In the data rows, the value 128 means zero.
Here are some rows, each followed by its group. Groups can overlap.
[122  91 108 149 109 152 135 131  99 147 160 146 138 165 143 174 107 147  97 180 124 135 154 104 161 175 151 118 127 114 157  90 136  80 132 170 114 103 112 139  96 123 105 136 128 152 116 175] 0
[155 128 139 104 135 134 118 132 161 101 174  99 155 125  76  90 154 133 121 102 148 127 144 112 168 117 149 138 140 150 134 100 116 142 146 120 161 141 152 132 108 155 120 133 150 105 131 105] 1
[127 137 114 116 112 182 126  95 121 102  55 122 182 145 155 134 123 169 122 131 129 109 150 131 151 119 148 132 171 154  80 108 108 142 174 145  97 115  90  75  88  96 153 161 131 142 122  92] 2
[127  85 119 159 121  87 111 104 168 118 142 150 116  79 121 127 154 111 138 129 141 128  81 135  90 121 131 135 168 148 109 158 111 126 151 129 141 167 169 152  96 154 161 159 123  93  88 138] 2
[207 201 114 176 168 112 119  75 123 116 142 118  88 100 137 136 132 119 166  28 142 120 133  99 120 161 115 101  40 124 118 177 213 133  79 101  91  98 107  85 169  91 112   0 106 152  93  87] 3
[130 133 113 168 175 124 109 158 155 161 141 120  93 108 107  98 127  85 146 110 162 149 109  96 110 131 133 186 141 107 146 121  79 117 117 112 169 161 174 164 165 156 161 135  88 123 156 140] 4
[108 146 120  80 106 122 152 127 142  97 223 181 132 102 150 111 137 108 103 110 146  88  94 162 119 105 101  66 104 105  91 190 124 106 132 110  78  64 120 172 173 111  62 110 146  94 147 186] 5
[141 186 113 136 194  54 156  82 100 104 133 127  94  66 132 132 155 120 168 115 157 170 164 144 172 138 109 104  52 141 139 143 152 130 104 152 146 121 102 112 112 105 138 130 105 145 126  80] 3
[139 139 122 130 134  96 172 123 128 118  94 110 145 152 116 136 136 143 136  63 140  97 104 137 147 118 165 122 148 167 125  88 182 153 170 134 121 123 115  92 121 116 171  86 135 107 132  85] 1
[157 120 128 103 118  88 123 130 127 124 122 126 145 121  94 145 168 132 150 160 120 124 162 127 114 104 137 126 127 172 110 120 128 102 132 114 162 142 162 128 103 178 112 118 144 100 180 102] 1
[127 135 136 164 175 173 166 156 165 166  94 117  97 104 120 113 127  83 150  89 162 154 101  94  87 128 143 184 141 103 143 119 148  50 119 112 169 158 177 161 135 153 156 131  92 127 151 138] 4
[111 145 212 156 141  77 138 111  71 127  94 124 146 171 143 114 125 162 163 102 127  64  97 167 137 120 144 148 151 185 119  98 145 112 183 143  78 106  81  60 140 100 162 136 114 121 128  79] 6
[ 95 132 136  96 104 178 156 123 151  88  66 165 126 103  98 150 149 120 109 123 136  97 144 159  78 114 110  76 103 113 175 184  82  82 130 111  88  84 128 155 106 112  80 130 137  86 103 168] 5
[137 100 118 155  98 144 123 136  92 156  75 156 146 171 144 118  94 137  77 138 136 127 141  92 121 177 161 113 135 118 147  80 157 154 142 177 114 107 121 134  83 122  99 122 139 166  93 169] 0
[113  89 117 132  83 147 137  85 128 125 116 150 112 125 107 153 164 133 126  99 146  92  74 140 126 123 147 102 184 149  85 144 121 122 158 149 124 166 142 139 161 137 152 233 137 109 153 121] 2
[150 201 160 102 126 110 147 184 160  97 113  66 141 162  94 105 176 127 115 126 147 197 255  94 137 123 139 170  95 149 123  65 117 168 132 109 140 199 149 173 128 193  74  79 151  99 120 123] 6
[118 128 204 173 173  94 116 164 155 159 143 119  99 110 101 215 128  87 152 114 164 156 100  94 137 137 133 179 143 110  86 124 125 131 117 109 166 159 177 167 104 150 159 131  87 123 130 147] 4
[102  78 101 113 129  61  88 105 151 100 135 143 112 128  75 138 146 167 101 143  99 146 165 120 180 168 149 128 128  92 148 116 108 141 113 145 124 106  90 140 108 117 135 103 104 106 187 168] 0
[ 84  86 108 118 114 102 118 114 133 102 120 141  99  94  87 103 168 169  79 168  88 136 107 137  68 150 151 125 127 100 114 121 128 138 112 116 125 102  99 133 135 114 143 140 100  63 143 154] 5
[121  99 124 103  66  85 117  63 116 120 147 157 126 161 119 137 154 156 108 209 137 123  96 133 124 124 131 112 185 162 142 122 136  93 165 152 107 150 122 119 204 110 145 149 131 142 130 109] 2
[129  99 102 158 102 103  98 136  96 152 144 152 141 169  79 126  93 143  78 115 133 125 162  88 100 178 156 120 130 116 150  86 140 143 135 178 109 102 123 132  93 125 111  65 135 157 117 176] 0
[152 123  94 115 169 124 135 172 203 154 121  57 143 141 137 130  72  79 144 148  92 113 103 107 127  79 125 166 129 123 205 135  78 137  64  90 153 141 146 126 130 132 141 102 128 168 109 134] 4
[135 127 152 132 135  77 133 117 119 117 165 110 150 147 147 123 131 147 135  95 140  87 106 136  60 120 172 123 153 162 153  91 124 153 162 136 120 122 117  88 128 119 155 136 135 112 126  85] 1
[ 81  89 114 120 103 157 112 121 136 108 146 121  97  95 118 141 176 158  93 133  94 134 145 146 130 140 141 114 122 113  94 141 111 137 118 108 120 106 117 125 120 109 139 236 104  60 118 138] 5
[153 150 126  97 130 160 118 160 111 140 125 128 119 138 142 165 182 127 162 143  87 168 133 137 129  91 118 137  78 195  76 128 136 135 108 100 172 168 175 157 133 224  92 125 138  88 100  97] 1
[117 133 119  68  97 119 125 172 123 203 107  60 191 166 143  92  66  77 135 135  44 103 134 119 131  51 137 102 130 127 121 157  86 169  73  84 124 141 116  89 135 112 118 109 197 191 103 124] 4
[ 96 163 116 104 176  64  99 115  94  95 157 147 107  55 154  77 134 143 179 131 166 186 141 183 190 137  70 121  77 136  74 114 131 167 124 190 155 153 114 135 156 123 138 157 113 144  82  98] 3
[183 190 128 163 185 116 139  79 109 116 188 125  86  85 150 152 161 115 169 133 145 152  99 116 151 157 134  96  40 143  82 163 107 133  87 123 120 115 103  99 172  95 121 165  99 147 120  61] 3
[143 108 155 150  96 144 192 136 104 151 116 144 159 169 110 131  93 132  74 123 150 115 167  92 161 163 157 117 141 129 141  80 111 130 152 167 118 113 135 129 123 127 100 107 150 164  66 152] 0
[161 131  68 102 138 132 131 132 161 102 141  97 158 127 126 143 153 135 125 129 152 122 114 117 131 116 146 137 140 147 112  98  97 118 146 122 163 140 152 129  84 159 123 139 152 105 122 105] 1
[157 175 147  89 133 149 203 173 144 116 115  97 124 148 103  99 185 123 140 118 119 177 147 114  89 103 135 155  88 176 161 101 149 144 123 104 150 181 162 164  98 209  73 134 142  98 126 109] 1
[ 80 108 155 118  99 116  86 122 143 102 133 138 107  96  96 130 169 146 105 133 114 108 159 159 183 124 139 100 119 115 152 166 136 149 129 101 112  98 146 120 119 100 117 132 112  68 120 127] 5
[114 145 145 138 124  91 105 100  94 118 119 124 162 162  78  82 123 168 137 101 129  75 142 145 176 118 151 137 161 167 138 105 133 122 174 146  89 110  81  67 133  98 161 102 120 132 179  87] 6
[143 183 118 127 196 136  59  87 106 107 148 128  95  70 173 117 163 124 164 128 156 176 118 139 176 137 109 107  53 151  85 145 159 153 102 151 146 123 107 120 144 108 122 112 102 147 168  79] 3
[115 122 136 205 190 153 213 166 158 181 153 150  58  87 121 124 103  78 165 159 152 168  62 106 137 168 119 199 137 108 136 152 157 206 107 105 183 169 200 180 171 171 180 181  51 130 163 160] 4
[147 117 144  75  82  72 181  77 137  97 148 124 157 189 125 143 128 173  85 114 127 178 155 102 139 123 141 126 174 165 127 115  92 111 176 151 110 127 109  87 139  82 135 130 141 169 153  99] 2
[112  80 137 128 138 200 197 113 131 115 117 140 117 138 142 135 129 160 120 111 105 137 124 112  70 172 153 125 130 101 194 105 131 127 120 151 120 104  98 138 159 120 128 146 112 120 140 172] 0
[130  84 136  80  89 126 117 178  75 175 135 131 150 150 124 132  87  85 133 127  84 116 160 168  94  95  54 106 143  91 118 177 120 130 117 123 148 145 130 106 127 132 117 134 212 161 146 121] 3
[117 138  85  72  94 105 168 183 113 215 127  56 192 171  86 127  55  65 140 102  26  97 115 129 153  46 140  97 128 123  59 166 160 133  65  75 122 141 114  87  86 122 123 136 198 201  76 129] 4
[119 108  84 104  60 154  93  66 115 127 139 160 126 160 127 132 146 159  97 133 139 131 116 142 192 127 134 107 184 163 142 125 136 120 165 159 105 151 122 121 112 107 153  75 129 142 142 116] 2
[ 84 118  65 110  99 122 105 118 151  93  96 148 116  98 127  63 162 134 110 110 126 107 150 157 126 120 120  93 109 120 153 173 184 122 123 105 100  94 140 138 157 105 103 185 121  77 144 152] 5
[136 103 146 152  97 114 132 135  94 158 173 153 154 171 142 133  89 139  76 127 142 122  80  91 120 173 162 114 133 122 147  81 120 105 150 174 112 107 126 134 171 122  98  35 144 170 150 163] 0
[147 204  79 138 122 128 161 178 132 117 128  52 166 164 255 177 159 142  86 156 181 193 158 103 171 140 150 169 117 131  97  37 113 129 148 121 127 195 133 168 151 163  73 106 157 112 116 135] 6
[164 147 105 101 136 104  99 146 153 108 137  95 144 133  19 136 164 133 138  68 143 155 117 113 113 111 142 143 125 153  98 103 135 131 141 119 162 152 150 142 143 169 114 124 148 106 105 101] 1
[ 83  81 115 121 108 120 101 118 137 104 140 137  95  99 116 151 170 171  83 103  88 131 143 137 131 150 146 126 124  98 119 123 114 165 108 116 125 105  99 133 144 113 149 226  97  67 171 156] 5
[ 99 150 144 166 135 154 147 110  57 129 122 132 141 175 141  51 121 169 138 132 120  71 107 164 111 124 145 145 148 190 163 100 131 135 186 150  85 104  66  54 167  96 167 143 112 125  91  75] 6
[ 82  81 138 119 110 164 100 117 139 104 131 139  95  99  81 112 170 171  79 149  88 133  56 138 111 150 144 126 126  96  89 124 101 126 109 115 126 105  99 133  80 112 149 134  97  67  95 155] 5
[101 156 164  99 179 145 115 115  90  96 132 146 102  58  97 112 133 142 176 199 167 175 149 188 131 136  71 108  75 150 175 114  88 125 128 188 158 151 124 138 148 122 140 117 112 140 125  98] 3
[120 131  91 192 193 144 129 170 149 186 136 134  66 104 162 193 112  69 161 180 162 159 114  88 132 161 125 211 137  95  97 125 210  85 101 102 174 174 186 178 111 161 166  95  63 135 124 155] 4
[134  99 126 154  98  93 135 134  93 155 152 154 147 170  74 140  91 139  77 125 136 127 116  95 114 175 158 114 133 119 152  83 131 137 143 175 112 105 123 134 159 123  97  76 139 168  89 168] 0
[ 88  77 105 111 117 104 178 112 149  95 144 144  98 108 104 164 161 172  85 118  87 137 161 128 133 157 151 129 128  93 136 122 134 144 108 127 126 106  89 137 146 115 149 120  96  80 129 166] 0
[ 77  74 235 125 106 154 128 120 141 107 171 121  92  95 111 140 170 168  84 212  94 132 140 135 148 142 158 122 124 103 111 129 153 170 114 117 121 108 107 133 147 109 144 112 108  58 195 145] 5
[118 145 140 136 124 126 129 102  91 118 147 123 162 161 127 101 122 169 137 142 129  80 107 143 109 118 151 138 159 169 138 105 131 177 174 146  90 109  82  67 108  98 161 145 121 132  90  87] 6
[165 171  46 126 121 108  92 102 160  90 115 169 137 110 132 132 108 111 150 112 134  96  99 127  92  88  88  77 113  29 144 154 100  35 116  94  63  60  85 152 182 107  58 103 143 134 122 175] 5
[151 201 131 103 126 140  43 184 160  98 189  66 140 162 123 114 176 127 116 155 149 197 101  92 124 124 138 168  95 150 174  64 116  97 132 109 139 199 149 174 103 194  72 178 151 100  88 121] 6
[ 99 152 189 162 133 232 153 110  54 134 133 132 142 178 137 128 125 168 145 153 121  67 131 168  95 121 139 149 151 184 115 101 145  39 185 151  84 102  70  55 118  95 174 189 111 125 152  78] 6
[113  86 143 134  79 126  91  81 125 127 109 154 111 129  93  43 163 138 126 214 146 104 147 144 136 123 143 103 188 154 107 148 108 138 162 147 116 166 146 143 100 134 146  37 131 112 102 126] 2
[ 45 126 145 140 138 106 138 163  71  87 130 189  92  88 153 115  81 167 143 113 172 181 140 245 155 179   0 132 106 120  26 150  96 133 145 231 170 178 129 158 161 151 138 196 136 150 132 125] 3
[ 80  79 145 120 110 116 119 118 136 105  56 137  94  98 140 157 169 170  79 122  87 133 108 137 153 151 145 126 124  96 128 124 150 107 109 115 126 105  98 133 150 112 149 120  97  67 124 155] 5
[174 162  96 134 169 128  60  81 128 109 159 116 120  98 119 113 155 126 181 128 153 130 101 117 142 116 144 106  93 134 130 135 162  67 113 129 129 124 121 105 132  90 132 145 117 137  92  76] 3
[109 161 180 117 167 144 188 115  94  94 121 147 105  59 134 131 138 139 176 164 163 191  99 174 101 152  67 120  75 144 160 114 121 148 124 189 161 150 121 139 129 127 139 140 116 146 138  99] 3
[100 148 101 166 132  95  83 111  57 131 146 127 142 182  96 135 123 168 143 136 113  71 167 159  77 123 140 145 149 173 148  97 140 135 179 154  80  99  68  53 164  89 169 149 106 123  97  78] 6
[190 163 125 137 147 125 158  85 147 108 145 115 134 113 109 166 121 128 183 163 143 108  58 100 143 107 120 112 107 102 137 144 121  57 114 104 100 104 112 105  97  89 108 152 133 143 121 111] 3
[187 194 219 166 184 134 155  80 113 115  81 128  85  84 172 113 161 115 166 128 146 157 143 115  86 159 132  99  40 143 107 161 134 130  88 126 120 115 105  98 107  94 125 137  99 147  92  61] 3
[153 122 145 113 170 151 178 173 204 153 172  56 143 141 112 123  73  78 147  96  95 108 131 106 104  78 126 168 130 123 130 138 133 126  62  89 151 142 147 125 116 135 142 117 128 171 140 134] 4
[124 135 145 163 178 167 135 153 154 159 165 116  93 106 113 173 126  85 155 151 163 150  91  91 116 137 135 183 143 105 131 122 115 118 117 106 170 160 180 164 117 159 168 106  89 116 125 142] 4
[122 132  77 205 193 125 157 185 155 197 117 133  52 106 147 113 101  67 165  96 159 151 116  87 133 172 112 221 133  91 191 138 139 192  88 104 179 172 189 183 141 166 171 132  46 145 131 162] 4
[144 165  97 101 112 139 170 115 144  97 106 195 144  98 121  79 118 102 121 114 144 104 117 145 146  82  75  68  99  51 140 179 119 135 124  96  69  50 102 174 194 116  45 125 147 118  60 193] 5
[ 86 117  85 109  99 116 109 119 150  95 149 148 117  97  66 120 162 132 111 152 126 109 117 159 118 122 122  91 111 117 146 174 143 186 127 107 104  92 137 138  96 103 102 136 120  77 171 152] 5
[ 82 105 137 119 100 122 137 121 140 102 204 134 109  94 204  75 168 143 100 168 117 115 158 156 137 128 132 101 115 119  65 164 226 148 126 101 111 100 149 122 117  99 120 121 112  68  92 134] 5
[143 103 136 110 103 115 127  98 144 106 127 120 141 125 120 140 151 133 116 158 150 102 128 118 128 124 132 119 159 138 103 130 115 140 158 127 132 151 160 118 176 136 149  42 145 110  96 107] 2
[122 136 135 137 137 122 181 119  98 124  94 117 147 156  92 147 128 154 140 120 133  82 101 145 130 118 163 131 149 174  99  93 142 125 167 142 107 116 105  79 133 112 160 137 131 117 135  84] 6
[142 120 126  73 112  93 162 139 144 149 118  82 178 144 137 116 103 110 129 135  96 111 136 104 133  84 145 119 148 138 130 124 147 125 112 103 133 141 134 102 135 116 128 112 179 142 170 111] 4
[220 198 160 160 143 111 147  73 142 116 133 121 110 113 137 143 110 120 163 108 144  93 112  88  95 140  99 105  58  91  85 179 115  80  87  82  69  80  88 102 133  93  87 168 121 150 129 126] 5
[116  90 145 130  82 159  91  84 127 128 105 152 117 125 147 127 158 136 126  95 145 101 160 140 142 122 144 105 181 153 135 147 108 140 158 142 120 163 142 142 125 136 152 141 137 109 156 123] 2
[123 131 132 204 192 128 108 178 156 199  64 138  54 103 114 132  97  65 164 130 160 154 106  85  51 174 118 218 134  96 138 140 109 123  89 101 179 174 192 184 123 170 179 109  46 143 145 161] 4
[142 123 122 134 160 140  83 134 162 123 133 106 135 111 145 170 135 116 127 109 163 129 104 103 149 124 143 155 152 125 112 107 119 153 139 121 165 141 159 139 183 141 149  83 132 108 153 120] 2
[154 110 115 134 108 144  97 130 139 124 112 116 163 145 147 123 114 131  93 143 151 120 145 101 145 143 151 125 154 137 140  90 133 192 156 143 135 128 146 123 166 131 118 190 156 139 191 128] 0
[ 82  79  89 118 108 189 154 118 137 104 145 139  94  99 140 120 170 170  80 144  87 132 130 137 159 152 147 125 125 100  68 124   0 107 109 115 127 105 101 132 163 113 149 104  97  67 131 155] 5
[138 183 114 126 197 118 115  84 105 110 125 131  90  70 158 129 168 123 164 130 151 169 132 138  81 144 109 105  50 140 132 147 250  79 109 153 148 127 103 118  93 106 142 116 107 148 131  79] 3
[ 85 117 141 123 136 131 176 142 115  84 133 150 118 102 107 114 140 137 130 171 169 165 140 194 103 163  77 123 141 119 169 127 103 137 157 193 167 158 140 146 112 121 142 136 137 129 122 118] 3
[117  87 125 138 125 136 121 124 115 129 115 146 126 147 105  77 117 151 109 110 116 135 162 103 116 175 154 125 127 116 110  96 177 138 129 164 113 101 100 138  94 121 116 158 124 138 153 174] 0
Which 3 groups are nearest to each row below, nearest first, going by the distance to the centre of the group?
[156 128 102 161 189 131 131 176 193 174 150  93  87 121  76 135  83  62 167 151 140 127 107  88 132 147 115 205 129 104 115 139 129 174  59  88 174 151 178 159 105 158 165 143  77 161 117 152] >> 4 1 3
Which 3 groups are nearest to each row below, nearest first, going by the distance to the group's nearest row?
[116  90 112 127  80 163 119  86 125 126 115 151 116 124 126 160 162 135 126 133 144 101 160 140 132 120 145 104 182 154 145 144 123 147 157 143 119 164 144 140 118 137 150  78 136 111 153 123] >> 2 1 5
[118 149  77 136 122 154  45  99  93 120 106 120 157 162 136  74 124 169 137 115 131  80 173 146  75 116 145 141 159 168 173 107 149 114 171 146  88 109  85  66  84  97 164  88 121 133 125  83] >> 6 2 1
[133 125 104  70 104 123 119 159 135 167 129  81 184 149 131 112  88  97 135 132  78  97 144 114 168  75 147 111 136 131 143 136 180 123  95  96 129 137 129  99 109 106 125 149 183 159 167 114] >> 4 3 0
Which 3 groups are nearest to each row below, nearest first, going by the average distance to the group's rows?
[156 137 144 101 118 139 138 160  85 158 135 145 109 129 128 101 177 132 186 134  64 159 135 156 118  83 117 127  69 208 114 150 104 154  96  97 177 162 184 154 127 237  85 123 132  85 159  99] >> 1 2 3
[ 77  89 130 124 104 142 120 121 135 107 142 128  99  94 116  88 173 161  85  79  98 124 133 146 127 140 142 116 121 110 138 143 138 109 115 107 120 104 122 126 135 108 139  50 106  58 127 138] >> 5 0 2
Which 4 groups are nearest to each row below, nearest first, going by the distance to the centre of the group?
[ 80  81 113 120 110 153  91 118 139 104   0 139  94 100 106 124 169 170  80 110  87 131  78 137  89 149 144 125 125  98  92 124 113 133 108 115 125 105  99 132  41 113 148 112  97  67  92 155] >> 5 2 0 1
[121 152 206  85 106 113 191 127 138  94  89 185 134 102 110 127 133 105  92 119 141 103 172 159  88  93  96  64  96  80 112 185 103 137 131 113  72  58 109 174 132 116  60 132 150 110 138 193] >> 5 0 3 2
Group 3 spreads out most along one direction. Which 3 other groups' directions of most spread are closest to that one, closest first?
5 1 4
Which 4 groups are nearest to each row below, nearest first, going by the distance to the group's nearest row?
[149 186  59 121 200 160 101  86  96 105 130 132  94  65 144 150 162 122 168 138 153 171 128 145  69 140 114 106  54 144  71 143 102 179 102 155 147 124 102 118 137 105 128 124 103 140 128  77] >> 3 1 2 5
[147 123 144  67 117 123 143 140 146 152 162  84 177 144 185 104 107 107 129 113  99 103 141 100 122  85 148 124 151 145 125 123 170 119 115 104 134 140 132 102 128 117 132 156 177 136 186 114] >> 4 0 1 3
Group 6 spreads out most along one direction. Which 3 other groups' directions of most spread are closest to that one, closest first?
1 2 4
